Rotation paths and how fast each direction turns (degrees each step):
Each turn is a multiple of 5 degrees from 10 to 175, or 0.
Each row of a path follows its step; steps can be skipped.
Path 1:
step 0: [  1 -12   4  -1   7  12  22   4  17 -12  -6   6  -4  22   1  14  -5 -14
  20  -4 -18  31  -7   2  -3   8 -10 -36 -12   3 -21  -5  28 -23   3 -12
  32 -44  -9  -8 -13   4  10  16   9 -17  34 -11  -8 -29 -15 -11  13  15
   1  13   8 -19  11   6  -5 -42]
step 1: [ 20   0 -15 -18 -26  -6 -12  21  35 -27 -18   9  -9 -11  25   1  30 -23
   6  -8   5 -27  25 -12   6  33  10  13   1  36 -10 -14  11   7  -9 -10
   9 -22   5  -1  -9  -7   4  -2  -2 -29  30   4  10   0 -19  -2  -9  -6
  -7 -14   3  21  24  -1 -15 -21]
step 9: [ -7 -13   4   0 -21  -4 -17   1   2  -5  10   3  30  49  -2   1  22  14
   2 -12   6  11 -18 -34 -12   6   1   8  19  20   8   1   8   3  18  -3
 -14 -26 -10  31   1   6  30   2 -38 -22  12 -25   4   8  25  29  -7  -1
  10  18   2  15   9  -9 -20 -11]
step 11: [ 38 -12  -7  10 -11  28  27  -4 -16 -28  24   7  21  -6 -12  -4  -7  11
 -16  16  10   4 -25 -15   6   5  12   7  13  27   7   7  -6 -19  25 -23
  -7  -9 -13  24   8   3  21 -10  -8  20  28   8  10  -2  29 -24 -13 -20
  -9  -6  11  13  14 -21   7 -28]
step 13: [  9  -8  14   9  10  15   0  17 -10 -29 -12 -14  18  -5  14  14 -11  21
  -4  16  32 -22 -18  -9  -4 -10  -6 -17   4  -4   5 -13   1 -24  19   5
  20 -11   7 -12 -11  10  -9 -19 -45  -1   5  17  19 -27 -17  -9 -19  11
 -23 -33  17  17  -6  13   4 -36]
step 14: [ -4 -26  23 -21 -28  15   9  -1   2 -11 -31  24  -2  13 -12   0  23  14
  37   5   4  -3 -37 -21  27  -8   8   0  -3   1   8 -25   3  -2  12  -2
   6  -7  13 -12 -18 -33  24 -12   4  -7 -15   6 -23 -18  -4   3  12  12
 -23   8  12  38   1 -21  -2 -10]
step 16: [ -6   6 -11  20 -10  -9  13   1  -2 -16   9  18  -2  36  11 -11  27  -4
   0  20  16  26 -13 -38  26  19   2  19  16  17 -11  -6 -19 -20  15 -14
  15 -28 -17  -4 -22 -17  18 -21   2  -3 -26  -4  -3  16 -18 -16  -6  31
  18   0  -9   5  -2   4 -10 -32]
step 19: [ 35 -23 -10  20  -2 -15 -10 -13  10 -23  -4 -10   9 -22 -10 -15  34 -23
  22 -27  22  -5 -21  21  16  15  21  -9  -4  -4 -17 -21  16 -22  11  -8
 -16 -23  20  12  -6  -5  19 -31 -12   3  -1  16  -2 -20   1   4 -19  12
   7 -15  29  -3 -13  14 -12  11]
step 21: [ -4   4  -5 -25 -33 -13  -1   6  -3 -26 -47   7  13 -12   4 -13   1  14
  14   3  25  14 -26   3  38  14   4  -7  12   7 -30  -9 -20  25 -20   0
 -28 -17  -8  11  -7  11  22  -4 -13  -7   6  23 -16   1 -24  -2 -11   4
  -5 -23  11  -2  18   0 -23   1]
step 22: [ 12   5  32  -3 -31  14  -3   1   0 -22 -17  20  18   7  10 -28   6   0
 -15  -5 -15 -12 -15   0   3  15   5 -19   7  -2  11 -13  -4  -4  34  16
   0  19 -38  16  -9   1  21 -34   6  15  -8  -6  -9  43 -30  27 -13  10
   1  -7  -2  -1 -13  27   2   2]
Directions:
[-5  6 -6 -2  4  2  3  4 -4  0 -8  0 -4 -1 -1  3  1 -3 -1  5  1 -1  7 -3
 -3 -2  3 -3  3 -7  5  4  2 -7  7  0  2  3 -3  8  2  2  1 11 -3 -1 -4  4
 -8 -7 -5  2 -2 -5 -3  7  2 -6 -4  5 -5  0]  140
[  6  -7 -16  -2  -6  -3  -3  -6   2   0  -5   7   1   3   9   2   1  -2
  -2  -2   0  -2  -2   4  -4  -1   0   3   6   1   4  -1   0  -4   3  -4
   2   1   2   2  -1  -9   4  -8  -1   1  -2   5  -7   5   5  -3  -1  -4
  -3   0   0   2   0  -6  -7   1]  140
[-2  2  5 -1  5  5  3 -4  2  6  4  0  0 -2 -1 -2  2  0 -4 -1  8  1 -1  5
 -7 -3  3  8  4  7 -3 -3  4 -8  0 -1 -8 -1 -1  4  3  2 -6  2  7  7 -3  0
 -9  2  9  0 -4  5 -2 -5 -8 -1  1  4 -3 -7]  55
[  2   0  -5  -7  -3   2   7   1   5   0  -2  -1  -4  -3  -8  -2   1  -3
   1  -8   8  -6   4  -1   3   1   6   3   4   1  -2  -2   3  10  -3  -3
   2   3   4 -11  -3   0  -6   0  -4   3  -6  -2  -2   3   2   3  -4  -2
   3  -3  11  -5   2   7   0   4]  160
[-1  2  3  2 -7  0  5 -3 -1  1 -6  4 -4  0  1 -6  0 -2 -1 -6  6 -7 -3  7
 -4 -2 -1 -6 -5 -7 -6  2  3 -6 -1  2  3 -2 13 -4  3  5 -1  1  0 -6  6 11
  2 -3  2  1  1  1  0  4  0  5  1 -1  0 -8]  55
